One turn moves every row onto another: examples first, then more rows asked:
q_886: [-27   4  21   1  10 -15 -28  -5   1   0  31   2]
q_408: [  1  21  16 -24  -6 -35 -25  -5  -2  17  -6 -21]
q_470: [ -7  19  31 -18  -8 -15 -25 -13  -9   2  14  -3]
q_596: [ 29   0 -18  12 -24  12   6   3   2  15 -14   5]
q_890: [  5  21   0 -37  13 -27 -13  -7 -14  -2 -10   3]
q_859: [ 20   7 -15  16 -31  14  -8   2  -7  13  -6   5]
q_552: [ -3   9 -18  36 -22   2 -18   0  -3  22  -6   6]
q_523: [-11 -23   0  12  26  -1  16  17  32   6   0  12]
q_836: [ -7  -3 -24  40 -10   1  -9   2   8  23  -5   9]
q_563: [ 10  15 -13  24 -29   2 -12  -4  -6  24 -17   4]
q_403: [ 20  -1  10 -17   6  -6  38 -14  13  18  -2 -10]
q_492: [ 17  -3 -22  23 -12  -1  11  -2  15  27 -25   8]
q_900: [ 20   9 -15  18 -24   0   3  -6   3  26 -26   5]
q_70: [ 22  13  22 -23 -12   1  12   2   6   8 -25   2]
q_63: [ 10   8  -6 -37  26 -29   3  -6   1   0 -15   7]
q_635: [ 14  14  31 -33  -5 -17  -1 -16   2   6  -5  -3]
q_734: [-26 -17  11   5  29 -19  -8  -1  22   2  27   7]
q_814: [ 17  19  21 -21 -14  -3  16 -17  -8  15   2 -14]
q_233: [  3  -8 -25  34 -14  12  -8   9   4  12   7   8]
q_84: [ 12 -15 -27  29  -8  11   5   9  12  13  -1  10]
q_905: [-25   8   9  15   2  -1 -10  -5  -7   9  39 -10]
q_488: [ 15 -11   9 -11  12  -2  28   8  28  10 -23   8]
q_796: [-15 -15  -4  -2  32 -38  -5   7  30  17   3 -12]
q_592: [-20  15  11  -6   2 -33 -38   3  -1  14  11 -18]
q_649: [-24 -13  -2  19  23  -5  12  -2  14  11  34  -5]
q_116: [-23   9 -10 -12  28 -26 -27   2  -9  -6  14   8]
q_362: [-30 -10   4  23  15   2 -14  19  14   2  18  10]
q_933: [-27  -3   1   5  21 -35 -28   7  15  15  15 -14]
q_958: [  7  -8   2 -19  24 -39   7   1  29  21 -14 -14]
q_328: [  8   3 -19  27 -25  13 -15   6  -7  11   4   6]
q_325: [-18  -4 -15 -13  41 -28 -10   3   7  -4   8  10]
q_748: [ -1  -5 -14 -26  39 -30   5   0  11  -1  -7  10]
q_417: [ 15   8  12 -30   5 -37  -4  -4  13  20 -20 -18]
q_966: [-13  21  -1 -25  14 -25 -28  -3 -18  -4   5   4]
q_375: [  0 -17  -1   2  25  -7  36  -6  24  14  13  -5]
q_995: [ 16  -7  20 -29  16 -20  19 -12  22   8  -9   2]
q_348: [-24  14  17  11  -9   5 -30  12  -8   1  16   5]
q_242: [ 24 -10 -24  19 -13   9  12   6  12  15 -12   8]
q_350: [ -6  24  20  -5 -15  -1  -8 -14 -19  11  24 -14]
q_126: [  3  -9 -26  35  -5  -1   5   2  16  25 -14   9]
q_597: [  3  24  27 -12 -24   5 -18   4 -12   4  -7   1]
q_352: [ -4 -21  11 -10  33 -21  16  -5  32   6   7   6]

q_734 goes to q_352
q_796 goes to q_958
q_890 goes to q_966
Where do these go?
q_859 goes to q_328
q_70 goes to q_597
q_836 goes to q_126
q_375 goes to q_403

One turn moves every row onto another: examples first, then more rows asked:
q_594: [ 18 -13  11   6   2   0  13   7 -30  15  21 -13  -7   3  -9 -28  32 -34
 -12   6  46  -5  -3  -2 -11  12  27   2  29  17   1 -20  -9  -6   0]
q_283: [ -8   7 -34 -17   8  29   5 -25   3 -19   5   6   9 -14   5  17 -15   5
  29  31  -2 -14   9 -12 -31 -33  -5   7  29 -11 -10  -8   2  11 -35]
q_162: [ -5  -6  30  -5  -8 -20 -20   9 -30  32  -9  -4  -1   8 -21   1   7 -16
   3  13  18   6   4  10  10 -11   0 -18  16  14 -37  14  19 -11   3]
q_5: [  3 -11  39  10  -7  -8  30  10 -19  21  -5  -8   4  31 -33   3 -10 -14
  18  -7   9 -14   5  12  -2  -3  10  -5  38   8  -9  11  -3 -21  10]
q_216: [  2  38 -36  -7  -1   0  17  -2   7 -13  -9  12  -5 -24   1  12   3  35
  35  16   7  17 -28  -6 -30 -27   2 -14  18   3 -11 -13 -10  22  -6]
q_60: [  2   6  26   9  18 -14  -8  -1 -45  -7  12   9  19  -5  -4 -16  14 -21
   0  19  46   3  24   1  -1  -2   1  -3  18  -7  -4  10  -8 -11  32]
q_844: [ 11   9  40  11   3 -19  27  -6 -41   3   7  -4   6  25 -33 -10  10 -15
   8   3  26 -16  15  -6 -18   5  16   4  31 -14   5  -4 -13 -22  15]
q_854: [ 28   3  25  -5  14 -12  15  -6 -46  19  24  -9  -7  -4  -8 -11  34 -21
   5   6  39   1   0 -24  -9   5  21   9  31  10   2 -21 -24   5  15]
q_564: [-16  27 -18 -19  14  -8  -4  -2 -14 -22  21   2  -5 -32   6  22 -10  16
  10   8 -22 -14  -2 -19 -36 -13   4  23  -3 -36  16  -7  -2  12  -8]
q_956: [  2  44 -15 -22 -19   0   0 -16  -2 -28  -6 -13  11 -32  26   8   7  -3
  -4  14 -32   4   0   7 -24   9 -15  12  -6  -5   5   3  -7  -3  -8]
q_158: [ 12   5  40  19   5 -14  32   4 -25   5   1  -5   7  21 -29  -4  11 -16
   6  -6  38  -9   2  -6 -11   7  25   5  33  -1   9 -12 -19  -6  23]
q_337: [ -9  24 -16  -4   5  10   2  -4   5 -32  -5   6   3 -20  24  15 -11  22
  27  17 -19  -6  -5 -11 -30 -15  -6  -5 -17 -19  29 -11 -15   8  -8]
q_276: [ 14   5  21  -3   5  -8  24  -4 -55   3  22   3  12  -9  -1 -19  25 -15
   7  11  35  -7  12  -3  -6   8  -2  -6  43   7  20   5 -22 -21  21]
q_142: [ 18   3  25   5  22 -26 -11  -4 -33  12  14   5  13   1  -8 -12  21 -15
  12  14  57   5   5 -14  -5 -12  19   1  15  -6 -22  -9 -14   5  25]
q_380: [-44  15 -18  -9  -1   0 -10   4   0 -10  -4  -5   3 -23   5  41  -5   0
 -20   5 -23 -13 -13 -14 -16  -9   5   3   5  -8  14 -17  15  26 -19]
q_254: [ 15 -13   5  -3  -4  -1  19   0 -41   8  25  -5   5   3  -8 -38  23 -25
   1  14  39 -16   7  10 -17   6  13  -6  38   6   3   1 -10 -31  -3]
q_603: [-12   2 -16  -9  -4  17  -6  -7  25 -12 -17  -1   8 -12  19  27 -11  16
  24  14 -10 -14 -16 -20 -22 -23   8  -5 -11  -7  14 -23  -9  19 -29]
q_170: [  4 -22  32  -5   1   4  -9  16 -16  25  -1  -7   3   0 -12   4 -12 -12
  14   6  24   6  13  12  14 -14  11   5  15  15 -36  26   6  -7   9]
q_423: [  5  -5  45  11  -4 -12  20   7 -24  25  -3 -16 -10  35 -38   7  -1 -23
   5  -5   3  -9   4   1  -3   3  16   2  27   8 -12  -3   4 -10   3]
q_769: [  4  -9  26 -16 -10 -13  10  -3 -47  43   7 -15 -14  14 -13   3  15 -20
   6   9  -9  -6   3   2   3  -3  -1 -17  34  26 -24   7   5 -20  -9]
q_557: [-28  26 -31   4   1  16  -1 -12   5 -15 -16   3   4 -11   0  24  10 -10
  -8  28   2   4 -14 -15 -15 -16  -8 -19  24  12   4 -34  17  36 -24]
q_483: [-25   2 -30 -26  -3  -8   1  -6   8   0   4   6  19 -20   8  32 -16  23
  20   5 -12 -29 -18 -12 -28 -32   9  -1  19 -18  -3  -5  -3   5 -27]
q_674: [ 14 -18   7   7   3  -3  30  18 -23  22  18  -8 -12  13   2 -17   8 -18
   6  -3  12   6  -7  29  -4  -1  17 -12  27  37 -19  11 -12 -17  11]
q_279: [ 21  35 -22 -24 -17 -14   5 -15  23  -4  -9  -9  15 -27  24  12  12  11
  19   3  -8   8 -32  -5 -24  -7   7   6   1   6 -15 -18 -23  17 -10]
q_197: [  7 -27  27  -7  -2  12  24  14 -23  33   6 -14  -5   3   0  12   0 -17
   8  -5   6   3   5   9  13  -3  11  -1  37  41 -16  15 -10  -6   5]
q_554: [ -6  32 -16  -4   3  -9  -8  -7   6 -16  -9   3  -8 -11  16  18   5  20
  22  17 -16  -3 -21 -25 -31 -17   2 -14 -22 -16  19 -32 -10  21 -15]
q_269: [ 14  -8  11  -1   3 -13  16   7 -42  27  23 -15 -28  19  -8 -19  15 -27
  -5   7  -3   1   3  19 -13   3  14  -6  16  24 -26   5   1 -22  -1]
q_175: [ -9  46 -21  -9   5  18   3  -4 -20 -34   0   0 -25 -28  -3  13   0  10
   3  27 -20  18   8  -7 -31  -8 -10  11  -1 -10   1  -5   9  16 -10]
q_941: [ -2  33 -19 -13 -12 -14 -15 -23  16  -5  -2  -9  20 -13  20   8  16 -26
  -1  19 -21  -6 -24 -10 -13   2 -22 -11  12   4   6 -33   7  22 -21]
q_990: [-25  30 -28  -5   5 -25   4  11   4 -12   3  11  11 -30   7  23   3  24
  10  -1  -1  -5 -37 -14 -23 -15   4 -13  11 -12  23 -19  -7  24   4]
q_644: [-25  17 -16 -10 -12   9 -12 -11   5 -17 -19   1   5 -10  15  22  -4   9
   9  23 -24 -17  -7 -15 -25 -15 -10 -18 -12 -14  22 -19   4   6 -34]
q_511: [ 13   9 -20 -21  -1  15  -1 -22  28 -17  12  -8  30 -23  33   8 -12 -15
  25  13 -16 -15  -7  -3 -17  -9 -15  20  18  -4   2  -8 -13  11 -18]

q_216 goes to q_557
q_769 goes to q_276
q_483 goes to q_990
Where do these go?
q_170 goes to q_142
q_603 goes to q_554
q_5 goes to q_158
q_674 goes to q_594
q_941 goes to q_956

One turn moves every row onto another: examples first, then more rows asked:
q_422: [-39   0 -19 -15  31   3  -2 -19 -28  -5   9   9 -19 -24  -3  28 -24  -3
 -16  -6   1  -5  27   0  -8  41  -2 -19 -13  -1 -15  -5  13  -8  -3   3
  -3  38  29 -25 -12  21   1   8 -18 -16 -20  44   8]
q_887: [ -4  12  -5 -17  23 -34  -7 -29 -40   9   0   9 -44 -27 -28  -9  42  -9
   0  -2  19 -20  -6  31   1  19   5   1 -15  27  31 -10   6 -11  -7  -5
   8   8 -11  -7 -19  -4  13 -16   1   3   6  15 -14]
q_173: [-15  24 -20  15 -23  -2  20   3   6  17 -10 -34  28  -6  34  -3   9 -20
   3 -13   0 -17 -16 -10  16   5  27 -16   3  -9  18  35   3  20 -22 -15
   2  10   7 -10  17 -13   7  26  18  30   6  11  13]
q_799: [-20  35 -27  17  -6 -11   6  -8   7   9  -7 -17  33 -13  29  -6   4 -25
   0 -23  18 -25  -5 -20  22  16   3  -4   9  -8  18  39  -2  21 -14 -14
   6   0   8   6  33  -3  23   5  18  30  12   1  16]
q_855: [-19  17  -9 -30  29   1  18  10  -9 -14 -13   5 -15 -50 -27  -3   4   7
 -13  24   4  29 -17 -25  -4  -2  37  -7  -8   6  15 -21  14   5  20  -7
  20  16 -17 -16  29  23  -3   3   9 -30  23  23   4]
q_509: [-35  20 -11  13  -6  -9  13 -18  15  -3 -15 -25  36  12  36 -23  13 -25
  -8 -14  -1 -13 -12 -12  11   1  -2  -4   6 -10   6  31  -3  26 -36 -16
   0  13   3  -6  14  -7   7  -6  11  20  -3  22  19]
q_606: [-16  15 -18 -14  30   7  23  14   0 -28   2  -3  -4 -56 -28  -7  -5   7
 -13  34   3  24 -15 -31  -2  -4  39  -4 -15  -1  22 -18  24   2  18  -5
  27   9  -4 -18  35  20  -2  -1   1 -12  13  18  19]
q_442: [-33  -8 -17   5  31  -3   5 -20 -20 -21  18   0 -11 -20   4  26 -20  -7
 -14  -2  -4 -12  20   5  -6  44  -2 -15 -14  -4  -8   1  22 -19   2  21
   0  33  39 -26 -16  10   1  17 -19  -2 -28  33   5]
q_326: [-13  10  -3 -23  30 -40   5 -32 -33  -9   3   3 -34 -19 -28 -20  55  -9
  -1   9   9 -27  -2  16  10  23  -1  -2 -23  21  26  -9   8 -14  -3  -2
  17   6 -18   7 -12 -16   2 -17   7   6   2  -5 -14]
q_174: [ -8   1  -3 -16  26 -36   5 -32 -32  -1   1   9 -40 -19 -30 -13  66   2
  -6  10  15 -14   7  18   0  24   7   5 -13  17  28  -9   4  -6  -3 -16
  20   5  -7  -1 -12   0   1 -13   0  15  -1  -1 -14]
q_318: [-31  -4 -17  -7  39   7  10 -19 -26 -20  11  -5 -17 -13  -5  23 -21 -10
  -7  -3  -4 -14  26   1  -1  41   3 -32 -24  -1  -9  -1  12 -16  -8   9
   8  38  33  -9 -22   3  -5  18 -16 -12 -32  36   4]
q_815: [ -9  11 -15 -18  39  11  23  12 -10 -25  -5   5 -15 -40 -33 -10   3  18
 -15  29  13  26  -4 -37   1   2  32  -6  -8   1  21 -19   1   9  28 -10
  32  11  -2  -8  27  30  -5  13   2 -11   9  19   8]
q_272: [-12  20 -16 -30  41   2  22  14  -7 -20  -4  -1  -8 -47 -30  -7  -2   7
  -5  32   5  22 -11 -43   9   1  36 -16 -24  -5  10 -24  11  11  20  -3
  32  17 -10  -2  30  15  -6   4   5 -12   6  14  14]
q_395: [ -6  13  -9 -13  20 -42  -3 -29 -26  -3  10   8 -30 -23 -18 -23  56  -9
  -2  14  14 -24  -5  25   3  18   7   8 -18  21  37  -5  23 -11  -1   2
  20   6 -10 -12 -14 -10  11 -22  -4  15   2   3 -12]
q_957: [-12  32 -17  18  -3  -6   9 -10  10   4  -9 -19  30  -9  22  -9   1 -37
  -1 -21  19 -26 -10 -22  31  10  -4  -7   8  -6  17  34  -1  16 -17 -15
   2  -4   2   7  33   3  26  -6  19  29   7   4  17]
q_852: [ -9  22  -8  11 -22  -2  23   4  11  15 -13 -35  26  -1  34  -2   8 -32
   0  -9  -3 -13 -20 -16  26   2  21 -19   1 -10   9  30   7  17 -18 -10
  -3   9   2 -11  18  -6   8  22  20  28  -1  12  12]
q_921: [-28  -8 -15  -1  34   5  11 -11 -28 -16  15   6 -21  -8   0  24 -11  -1
 -17   0   2  -4  37   5  -6  47   5 -25  -9   0 -10  -3  11 -19   7  -3
   8  28  37 -13 -18  16  -5  22 -18  -7 -24  31  -5]
q_805: [-42  21 -19  18  -7 -10  15 -16  12  -4 -14 -26  38   3  37 -19  12 -13
  -8 -18   2 -15 -12 -10   4   7   4   0  10  -8  14  35  -6  25 -31 -16
   2  10   7  -2  19 -13   5   4  15  18   8  15  18]

q_799 goes to q_173
q_852 goes to q_509
q_326 goes to q_272
Where do these go?
q_887 goes to q_855
q_815 goes to q_921
q_442 goes to q_395

